(in the rows, 128 means zero)
Rotation paths and how fast each direction turns (degrees each step)
Each turn is a multiple of 5 degrees from 10 to 175, or 0.
Each row of a path follows its step; steps can be skipped.

step 0: [124, 108, 105, 163, 124, 96, 95, 153, 90, 147, 135, 119, 109, 127, 140, 139, 114, 153, 117, 142, 114, 140, 118, 69, 104, 138, 159, 126, 133, 129, 154, 123, 117, 127, 156, 119, 89, 126, 144, 149, 126, 134, 143, 119, 125, 138, 124, 140, 116]
step 1: [127, 135, 151, 117, 110, 92, 140, 125, 142, 122, 123, 154, 130, 115, 127, 171, 138, 125, 140, 173, 102, 130, 110, 123, 146, 156, 146, 158, 150, 121, 172, 135, 115, 107, 110, 152, 143, 118, 134, 106, 90, 158, 126, 108, 134, 118, 107, 125, 137]
step 2: [148, 137, 133, 131, 156, 99, 119, 112, 139, 161, 135, 104, 118, 151, 142, 97, 106, 132, 116, 119, 115, 134, 152, 181, 135, 166, 140, 132, 140, 120, 161, 101, 115, 120, 140, 102, 106, 156, 108, 108, 106, 134, 156, 128, 136, 110, 127, 128, 147]
step 3: [124, 142, 149, 114, 132, 136, 134, 106, 152, 152, 133, 157, 126, 117, 146, 133, 111, 133, 103, 93, 92, 135, 152, 120, 92, 152, 119, 120, 119, 148, 131, 125, 114, 100, 144, 149, 119, 79, 145, 119, 134, 136, 107, 150, 139, 123, 128, 181, 117]
step 4: [125, 169, 111, 131, 144, 114, 154, 128, 89, 142, 134, 117, 121, 142, 160, 161, 145, 127, 125, 123, 110, 110, 122, 134, 129, 120, 108, 176, 108, 128, 103, 128, 173, 107, 140, 118, 135, 139, 148, 112, 138, 132, 162, 144, 152, 115, 103, 143, 118]
step 5: [152, 141, 135, 145, 107, 103, 148, 123, 94, 147, 124, 145, 153, 131, 129, 107, 116, 139, 110, 154, 96, 113, 108, 103, 117, 149, 119, 114, 110, 98, 143, 149, 112, 148, 155, 148, 102, 128, 152, 156, 132, 106, 174, 133, 113, 146, 149, 127, 116]
step 6: [119, 97, 113, 125, 120, 144, 136, 129, 138, 143, 154, 160, 121, 163, 120, 126, 164, 140, 149, 159, 101, 124, 114, 105, 154, 152, 122, 157, 149, 138, 154, 122, 121, 131, 121, 149, 109, 111, 161, 87, 121, 115, 132, 120, 147, 89, 131, 115, 140]
step 7: [132, 122, 105, 157, 138, 144, 134, 103, 135, 124, 149, 151, 121, 119, 160, 118, 126, 122, 113, 139, 130, 133, 133, 144, 104, 170, 154, 92, 109, 114, 145, 134, 146, 111, 150, 114, 134, 151, 109, 91, 102, 126, 159, 107, 119, 124, 103, 125, 173]
step 8: [112, 153, 122, 152, 130, 154, 124, 134, 128, 162, 166, 123, 123, 115, 112, 156, 127, 119, 95, 143, 79, 133, 142, 116, 99, 123, 122, 123, 150, 150, 155, 102, 114, 83, 132, 121, 105, 133, 121, 139, 128, 122, 100, 124, 120, 145, 141, 162, 132]
step 9: [125, 178, 123, 113, 128, 98, 105, 106, 146, 110, 96, 121, 115, 133, 141, 148, 135, 132, 112, 146, 125, 89, 122, 109, 116, 152, 116, 167, 102, 121, 153, 133, 167, 94, 129, 101, 130, 133, 150, 124, 115, 112, 114, 107, 146, 125, 117, 131, 119]
step 10: [160, 179, 155, 146, 126, 117, 125, 111, 141, 101, 165, 140, 114, 133, 118, 120, 118, 156, 125, 125, 94, 133, 137, 154, 124, 130, 136, 142, 136, 115, 142, 149, 114, 141, 143, 146, 93, 153, 142, 143, 120, 119, 167, 160, 149, 140, 137, 106, 112]
step 11: [100, 110, 114, 139, 92, 148, 144, 123, 154, 157, 129, 153, 119, 143, 108, 118, 134, 165, 103, 106, 110, 84, 125, 144, 146, 176, 123, 123, 126, 135, 128, 127, 132, 117, 106, 133, 142, 113, 159, 115, 138, 137, 147, 148, 152, 107, 151, 134, 111]
Speeds:
[133, 128, 129, 125, 119, 122, 118, 142, 143, 131, 127, 127, 119, 122, 127, 134, 127, 129, 124, 133, 123, 128, 138, 137, 127, 127, 134, 127, 133, 126, 121, 128, 126, 128, 136, 122, 133, 133, 136, 124, 123, 126, 127, 120, 129, 133, 124, 129, 118] => 45
[132, 125, 140, 130, 136, 135, 136, 129, 119, 130, 131, 121, 131, 126, 127, 134, 126, 129, 126, 132, 128, 125, 128, 136, 125, 134, 124, 114, 132, 124, 129, 122, 121, 124, 131, 123, 131, 138, 121, 134, 129, 124, 138, 128, 131, 125, 131, 119, 115] => 130
[128, 121, 132, 128, 122, 125, 129, 130, 124, 126, 131, 127, 122, 121, 124, 124, 130, 132, 133, 130, 123, 129, 129, 124, 141, 141, 138, 122, 138, 121, 129, 124, 132, 133, 119, 127, 131, 122, 116, 114, 128, 125, 133, 131, 130, 134, 134, 133, 133] => 70
[134, 127, 138, 132, 129, 121, 127, 134, 136, 121, 120, 135, 124, 130, 137, 131, 137, 128, 132, 128, 132, 130, 116, 131, 133, 128, 118, 127, 130, 135, 124, 124, 133, 118, 128, 119, 133, 132, 128, 132, 134, 124, 137, 125, 129, 122, 131, 132, 142] => 140
[126, 131, 124, 131, 137, 124, 114, 135, 118, 137, 138, 123, 117, 133, 125, 124, 133, 137, 127, 129, 135, 130, 128, 130, 125, 118, 127, 136, 132, 134, 125, 116, 128, 130, 127, 136, 128, 134, 125, 123, 126, 124, 131, 129, 134, 122, 135, 127, 129] => 175
[140, 134, 133, 125, 127, 122, 125, 119, 133, 133, 125, 130, 134, 141, 116, 125, 132, 127, 139, 133, 133, 137, 128, 131, 131, 134, 126, 126, 126, 135, 136, 131, 124, 136, 121, 129, 128, 129, 136, 125, 124, 125, 132, 121, 135, 134, 130, 119, 126] => 85
[121, 116, 129, 134, 127, 133, 133, 116, 134, 126, 126, 123, 119, 120, 133, 122, 132, 139, 134, 128, 124, 141, 128, 135, 122, 126, 128, 133, 124, 139, 129, 130, 132, 133, 127, 125, 128, 124, 127, 132, 121, 118, 134, 130, 127, 128, 123, 131, 119] => 95

step 0: [158, 150, 118, 117, 141, 119, 106, 134, 140, 149, 103, 150, 136, 139, 113, 110, 159, 158, 105, 120, 114, 110, 131, 108, 115, 142, 110, 127, 95, 169, 120, 105, 82, 137, 123, 125, 141, 144, 96, 89, 131, 116, 137, 138, 124, 150, 152, 109, 132]
step 1: [177, 114, 155, 139, 111, 112, 137, 125, 162, 148, 108, 120, 117, 115, 141, 138, 125, 135, 125, 134, 127, 88, 135, 152, 124, 102, 110, 88, 126, 144, 130, 128, 93, 116, 137, 116, 91, 105, 138, 92, 141, 128, 127, 154, 125, 134, 161, 109, 121]
step 2: [142, 118, 142, 130, 119, 111, 150, 113, 145, 135, 113, 114, 113, 121, 82, 127, 149, 155, 86, 121, 133, 98, 120, 110, 110, 116, 108, 123, 120, 83, 129, 110, 145, 124, 170, 113, 121, 140, 132, 120, 124, 112, 116, 168, 135, 124, 115, 84, 151]
step 3: [133, 113, 140, 147, 112, 152, 137, 119, 187, 147, 142, 159, 104, 150, 145, 118, 112, 124, 120, 161, 164, 111, 140, 126, 124, 123, 102, 140, 151, 89, 116, 123, 122, 120, 116, 132, 135, 125, 119, 147, 122, 131, 135, 162, 111, 135, 99, 85, 130]
step 4: [138, 136, 104, 127, 118, 133, 151, 132, 160, 96, 143, 135, 134, 136, 138, 114, 172, 140, 96, 114, 162, 129, 128, 150, 102, 140, 151, 118, 134, 92, 121, 107, 138, 123, 93, 166, 119, 141, 135, 166, 108, 150, 113, 153, 140, 124, 143, 113, 133]
step 5: [142, 143, 116, 129, 129, 129, 128, 166, 113, 144, 123, 167, 138, 167, 133, 107, 191, 97, 105, 131, 129, 141, 135, 124, 135, 142, 120, 146, 109, 120, 117, 120, 92, 134, 97, 149, 123, 128, 111, 128, 151, 152, 153, 138, 117, 123, 126, 96, 127]
step 6: [155, 135, 126, 144, 132, 105, 151, 127, 115, 111, 96, 134, 105, 119, 146, 145, 167, 92, 117, 124, 119, 117, 121, 174, 151, 118, 163, 95, 135, 134, 140, 141, 81, 106, 112, 125, 84, 120, 129, 142, 139, 136, 128, 132, 112, 131, 124, 111, 123]
step 7: [133, 149, 119, 125, 144, 130, 129, 121, 96, 127, 83, 124, 114, 141, 106, 111, 172, 141, 121, 139, 143, 125, 112, 128, 155, 133, 132, 142, 118, 135, 148, 107, 127, 100, 166, 105, 93, 149, 121, 127, 132, 86, 118, 136, 122, 124, 92, 87, 138]
step 8: [135, 131, 126, 128, 139, 132, 139, 112, 168, 129, 99, 134, 135, 139, 152, 109, 119, 134, 162, 178, 146, 102, 133, 116, 138, 124, 144, 131, 154, 137, 147, 115, 111, 88, 128, 99, 112, 108, 106, 134, 95, 111, 134, 148, 100, 114, 102, 116, 94]
step 9: [164, 123, 102, 109, 142, 119, 140, 135, 149, 104, 128, 98, 158, 140, 112, 112, 146, 142, 167, 120, 156, 119, 112, 131, 94, 139, 150, 115, 99, 114, 130, 102, 160, 121, 124, 133, 108, 123, 114, 124, 74, 120, 124, 147, 130, 104, 122, 110, 127]
step 10: [157, 107, 152, 121, 126, 131, 113, 178, 139, 143, 138, 159, 148, 155, 90, 121, 123, 94, 145, 137, 135, 114, 145, 118, 104, 137, 144, 156, 94, 128, 122, 132, 112, 134, 108, 105, 126, 112, 128, 123, 105, 153, 140, 149, 109, 93, 113, 105, 125]
step 11: [159, 105, 137, 138, 134, 111, 115, 148, 139, 103, 129, 130, 87, 118, 102, 142, 108, 116, 120, 97, 131, 95, 120, 168, 109, 150, 170, 111, 106, 124, 137, 142, 101, 128, 99, 117, 114, 159, 109, 153, 111, 144, 121, 130, 108, 130, 125, 126, 148]
Speeds:
[126, 128, 135, 129, 120, 130, 113, 137, 120, 136, 121, 136, 130, 126, 135, 131, 124, 131, 133, 130, 134, 126, 124, 130, 132, 126, 116, 133, 131, 126, 127, 122, 128, 129, 122, 131, 123, 113, 130, 127, 128, 134, 117, 129, 121, 128, 123, 125, 122] => 155
[126, 115, 134, 121, 124, 126, 133, 131, 131, 126, 134, 125, 128, 131, 136, 125, 132, 133, 116, 130, 125, 138, 118, 137, 127, 123, 121, 128, 130, 124, 129, 121, 129, 121, 130, 126, 137, 127, 128, 136, 138, 139, 133, 128, 121, 135, 128, 125, 135] => 35
[129, 122, 116, 130, 123, 121, 126, 128, 130, 134, 126, 127, 135, 135, 124, 123, 120, 129, 119, 128, 140, 120, 131, 130, 132, 118, 126, 129, 120, 122, 125, 139, 139, 128, 127, 124, 129, 129, 135, 134, 117, 134, 135, 122, 127, 132, 126, 128, 122] => 55
[136, 129, 131, 139, 127, 127, 144, 135, 121, 125, 130, 125, 132, 124, 125, 135, 127, 121, 127, 122, 123, 133, 122, 122, 131, 122, 125, 125, 121, 121, 132, 127, 127, 136, 129, 127, 125, 116, 130, 116, 123, 135, 138, 125, 123, 123, 131, 123, 130] => 85
[135, 131, 133, 127, 122, 123, 144, 122, 124, 125, 120, 128, 127, 130, 126, 141, 125, 131, 129, 132, 138, 127, 134, 131, 124, 127, 131, 137, 125, 126, 121, 124, 118, 125, 129, 126, 132, 123, 129, 137, 130, 132, 125, 130, 129, 127, 130, 146, 121] => 155

step 0: [142, 141, 137, 132, 151, 132, 143, 99, 141, 125, 164, 154, 123, 80, 121, 130, 90, 96, 124, 124, 157, 105, 121, 149, 162, 141, 124, 131, 132, 86, 141, 145, 119, 148, 117, 108, 104, 136, 104, 130, 120, 97, 117, 124, 122, 132, 143, 146, 123]
step 1: [113, 107, 124, 148, 110, 116, 144, 118, 118, 146, 161, 170, 133, 104, 116, 132, 123, 104, 74, 130, 130, 111, 128, 166, 167, 139, 124, 123, 113, 135, 104, 159, 128, 140, 121, 132, 101, 125, 125, 139, 110, 125, 130, 130, 97, 143, 144, 135, 96]
step 2: [148, 115, 124, 144, 94, 125, 148, 124, 127, 161, 151, 171, 148, 140, 162, 125, 89, 109, 120, 139, 112, 104, 144, 142, 136, 116, 125, 147, 149, 125, 114, 126, 115, 119, 107, 103, 94, 138, 144, 123, 103, 110, 114, 114, 99, 114, 108, 150, 105]
step 3: [162, 109, 141, 119, 130, 111, 108, 118, 105, 160, 149, 152, 144, 117, 139, 106, 93, 131, 119, 123, 123, 122, 152, 112, 113, 123, 124, 124, 117, 132, 143, 143, 119, 147, 84, 131, 103, 143, 119, 101, 112, 118, 108, 133, 72, 134, 160, 139, 127]
step 4: [139, 155, 123, 106, 162, 126, 130, 139, 125, 170, 152, 142, 129, 116, 129, 149, 92, 150, 127, 109, 110, 145, 147, 160, 142, 109, 140, 120, 128, 157, 135, 129, 125, 160, 98, 122, 87, 125, 124, 138, 108, 151, 113, 125, 96, 144, 128, 148, 117]
step 5: [136, 154, 127, 103, 137, 112, 149, 112, 141, 116, 133, 169, 164, 139, 128, 149, 86, 135, 125, 104, 126, 115, 158, 144, 142, 130, 144, 121, 114, 135, 133, 138, 76, 149, 109, 129, 96, 103, 123, 131, 146, 99, 124, 111, 116, 152, 127, 141, 133]
step 6: [120, 141, 131, 137, 143, 98, 126, 168, 109, 107, 152, 151, 156, 115, 111, 112, 102, 128, 124, 123, 137, 98, 169, 137, 140, 162, 136, 134, 115, 122, 121, 150, 129, 169, 112, 132, 107, 89, 142, 128, 110, 121, 134, 95, 111, 121, 126, 146, 118]
step 7: [142, 144, 131, 144, 125, 94, 161, 140, 134, 153, 162, 170, 121, 99, 110, 117, 121, 146, 141, 133, 164, 111, 127, 145, 144, 153, 137, 141, 166, 130, 151, 127, 106, 144, 111, 121, 99, 101, 159, 123, 124, 114, 111, 135, 116, 106, 135, 135, 117]
step 8: [139, 105, 113, 106, 98, 115, 165, 129, 116, 128, 170, 138, 131, 113, 106, 124, 103, 105, 114, 117, 150, 94, 126, 124, 139, 115, 122, 140, 121, 150, 150, 115, 104, 162, 109, 113, 120, 105, 135, 129, 129, 138, 108, 131, 108, 130, 174, 131, 94]
step 9: [111, 98, 137, 105, 126, 116, 155, 118, 115, 147, 187, 148, 109, 147, 117, 126, 80, 116, 135, 138, 120, 103, 143, 148, 141, 120, 152, 134, 151, 105, 126, 118, 152, 146, 113, 111, 100, 113, 103, 134, 120, 140, 104, 107, 118, 134, 139, 130, 125]
step 10: [126, 106, 106, 115, 121, 111, 123, 123, 108, 120, 155, 185, 135, 124, 108, 143, 85, 138, 127, 127, 100, 129, 111, 139, 127, 142, 142, 111, 135, 136, 130, 138, 124, 112, 114, 132, 69, 118, 107, 106, 129, 110, 110, 123, 103, 115, 154, 100, 118]
step 11: [145, 138, 125, 118, 143, 143, 139, 163, 129, 114, 114, 146, 130, 103, 145, 138, 67, 107, 104, 122, 136, 113, 141, 149, 138, 131, 118, 120, 130, 131, 146, 111, 144, 116, 100, 127, 73, 116, 111, 118, 110, 129, 117, 104, 98, 103, 141, 133, 109]
Speeds:
[132, 127, 135, 141, 130, 133, 123, 121, 127, 126, 133, 130, 126, 131, 131, 123, 123, 123, 139, 119, 119, 128, 125, 137, 130, 127, 126, 118, 125, 128, 131, 126, 127, 136, 131, 122, 129, 121, 124, 127, 144, 141, 133, 135, 131, 130, 129, 130, 123] => 80
[121, 125, 140, 129, 133, 124, 127, 131, 126, 135, 130, 130, 121, 132, 132, 122, 133, 135, 116, 129, 131, 130, 133, 137, 137, 130, 134, 124, 126, 127, 124, 124, 147, 132, 122, 141, 132, 124, 130, 134, 127, 137, 125, 128, 127, 128, 128, 127, 132] => 135
[132, 127, 133, 119, 118, 131, 125, 124, 126, 118, 127, 122, 134, 134, 130, 123, 119, 118, 131, 126, 133, 118, 134, 124, 136, 127, 129, 129, 120, 126, 125, 118, 132, 132, 121, 125, 131, 134, 130, 128, 129, 125, 131, 129, 128, 119, 126, 136, 145] => 120
[118, 136, 117, 115, 126, 128, 130, 116, 128, 127, 130, 131, 120, 125, 123, 134, 133, 123, 128, 127, 123, 131, 130, 134, 127, 124, 128, 131, 120, 117, 117, 133, 124, 136, 124, 128, 130, 131, 122, 135, 134, 135, 118, 127, 135, 132, 128, 132, 131] => 85
[123, 133, 123, 129, 127, 130, 134, 130, 123, 134, 126, 126, 128, 131, 130, 124, 130, 145, 141, 117, 131, 128, 141, 120, 127, 133, 133, 125, 118, 132, 134, 132, 122, 130, 129, 128, 132, 124, 138, 137, 130, 127, 127, 125, 124, 132, 127, 137, 130] => 35
[125, 132, 120, 130, 132, 135, 126, 144, 124, 128, 130, 117, 127, 125, 129, 131, 123, 122, 132, 129, 122, 127, 130, 132, 129, 123, 125, 133, 129, 131, 124, 125, 138, 134, 131, 119, 127, 127, 131, 134, 116, 140, 130, 120, 129, 123, 119, 135, 119] => 155
[121, 129, 128, 139, 120, 129, 126, 123, 116, 117, 119, 132, 127, 128, 126, 131, 124, 126, 133, 138, 125, 121, 134, 126, 136, 128, 133, 129, 132, 135, 124, 137, 131, 124, 126, 134, 126, 122, 124, 124, 132, 126, 120, 128, 124, 135, 112, 125, 126] => 85
[134, 130, 137, 121, 134, 126, 127, 124, 124, 121, 140, 121, 129, 125, 130, 135, 129, 127, 135, 123, 120, 126, 120, 125, 131, 116, 136, 124, 132, 133, 131, 136, 134, 122, 123, 130, 130, 133, 137, 134, 129, 126, 126, 115, 128, 136, 133, 121, 130] => 70

step 0: [122, 163, 109, 95, 134, 112, 121, 163, 135, 122, 130, 135, 141, 130, 141, 126, 111, 141, 86, 93, 126, 129, 125, 119, 163, 134, 130, 145, 118, 142, 121, 128, 175, 121, 94, 138, 137, 101, 165, 127, 142, 127, 153, 139, 163, 97, 112, 137, 121]
step 1: [105, 136, 128, 127, 143, 114, 142, 146, 120, 114, 113, 133, 115, 124, 120, 116, 137, 116, 113, 122, 83, 148, 115, 101, 147, 150, 146, 172, 155, 124, 110, 182, 111, 125, 174, 156, 116, 128, 102, 111, 135, 149, 123, 110, 136, 135, 122, 142, 105]
step 2: [158, 104, 115, 127, 135, 129, 116, 151, 149, 141, 152, 156, 116, 125, 117, 116, 132, 116, 120, 112, 92, 123, 116, 98, 141, 160, 104, 128, 127, 151, 149, 104, 157, 145, 140, 125, 136, 145, 142, 143, 174, 102, 139, 97, 166, 137, 105, 115, 139]
step 3: [136, 133, 160, 110, 136, 101, 152, 102, 165, 133, 146, 127, 142, 130, 121, 151, 158, 114, 86, 115, 103, 132, 127, 123, 112, 130, 126, 156, 130, 88, 124, 128, 104, 118, 132, 155, 103, 106, 131, 125, 129, 130, 83, 112, 162, 104, 122, 113, 136]
step 4: [140, 108, 165, 147, 122, 164, 98, 137, 137, 127, 162, 149, 109, 149, 132, 138, 141, 176, 112, 153, 128, 134, 116, 103, 134, 152, 147, 147, 139, 166, 139, 112, 119, 131, 142, 133, 97, 137, 141, 112, 103, 119, 142, 92, 137, 121, 135, 112, 130]
step 5: [106, 120, 124, 101, 125, 114, 137, 116, 183, 139, 154, 116, 105, 99, 118, 172, 122, 106, 131, 136, 119, 126, 149, 97, 131, 110, 120, 128, 122, 119, 133, 124, 118, 102, 129, 117, 108, 142, 127, 143, 124, 92, 141, 114, 128, 118, 190, 118, 125]
step 6: [113, 117, 141, 149, 185, 156, 136, 125, 139, 159, 142, 134, 104, 174, 106, 101, 130, 126, 136, 180, 117, 127, 152, 142, 145, 98, 134, 118, 132, 124, 151, 113, 120, 124, 105, 139, 93, 111, 138, 122, 109, 127, 122, 121, 121, 116, 121, 120, 120]
step 7: [142, 114, 104, 82, 139, 128, 139, 112, 162, 95, 123, 129, 124, 163, 133, 116, 104, 127, 151, 111, 142, 153, 130, 148, 109, 118, 138, 134, 137, 156, 158, 112, 113, 104, 132, 123, 148, 133, 155, 105, 108, 121, 138, 116, 121, 128, 184, 131, 144]
step 8: [101, 157, 114, 99, 140, 138, 139, 163, 118, 107, 139, 124, 99, 177, 132, 144, 118, 125, 134, 146, 114, 108, 102, 117, 129, 111, 103, 115, 106, 100, 107, 138, 143, 129, 89, 145, 107, 120, 168, 122, 124, 148, 150, 137, 108, 118, 137, 135, 109]
step 9: [104, 128, 96, 123, 156, 114, 158, 127, 84, 91, 109, 108, 110, 125, 122, 115, 142, 116, 118, 128, 93, 138, 135, 158, 156, 128, 144, 136, 131, 175, 131, 121, 139, 125, 152, 125, 136, 121, 138, 77, 141, 105, 129, 116, 110, 118, 144, 135, 120]
step 10: [150, 108, 119, 110, 135, 125, 133, 160, 131, 106, 108, 131, 96, 159, 115, 109, 144, 98, 110, 142, 114, 115, 108, 119, 110, 153, 89, 130, 138, 99, 133, 139, 153, 157, 134, 118, 161, 123, 139, 152, 163, 138, 113, 118, 95, 147, 147, 112, 140]
step 11: [159, 143, 128, 123, 129, 127, 163, 125, 107, 116, 124, 99, 128, 135, 130, 156, 152, 145, 70, 98, 111, 137, 108, 163, 129, 119, 102, 122, 99, 136, 131, 103, 131, 141, 115, 127, 108, 127, 137, 112, 132, 114, 91, 98, 143, 151, 107, 144, 122]
Speeds:
[129, 125, 139, 118, 124, 124, 130, 118, 116, 134, 127, 122, 125, 125, 124, 112, 130, 125, 121, 126, 129, 128, 125, 130, 130, 127, 134, 129, 144, 128, 131, 130, 132, 127, 123, 125, 118, 130, 126, 121, 122, 130, 133, 127, 124, 118, 124, 124, 128] => 130
[133, 134, 136, 114, 128, 124, 140, 142, 129, 133, 126, 123, 125, 122, 133, 124, 132, 134, 137, 138, 129, 121, 124, 129, 126, 126, 126, 140, 119, 127, 131, 126, 128, 118, 125, 128, 126, 125, 123, 135, 130, 122, 126, 134, 128, 127, 123, 128, 132] => 140
[132, 125, 113, 124, 117, 130, 129, 134, 122, 117, 126, 131, 129, 129, 123, 133, 122, 127, 129, 129, 121, 126, 126, 125, 130, 124, 129, 135, 133, 125, 126, 124, 123, 132, 127, 135, 129, 129, 124, 120, 141, 129, 122, 123, 124, 117, 115, 121, 135] => 45
[123, 129, 128, 136, 126, 124, 134, 136, 128, 125, 125, 134, 128, 119, 123, 136, 121, 137, 126, 125, 123, 125, 120, 120, 130, 135, 131, 127, 131, 126, 121, 130, 127, 119, 123, 128, 119, 135, 128, 116, 123, 119, 139, 135, 119, 135, 131, 128, 122] => 95
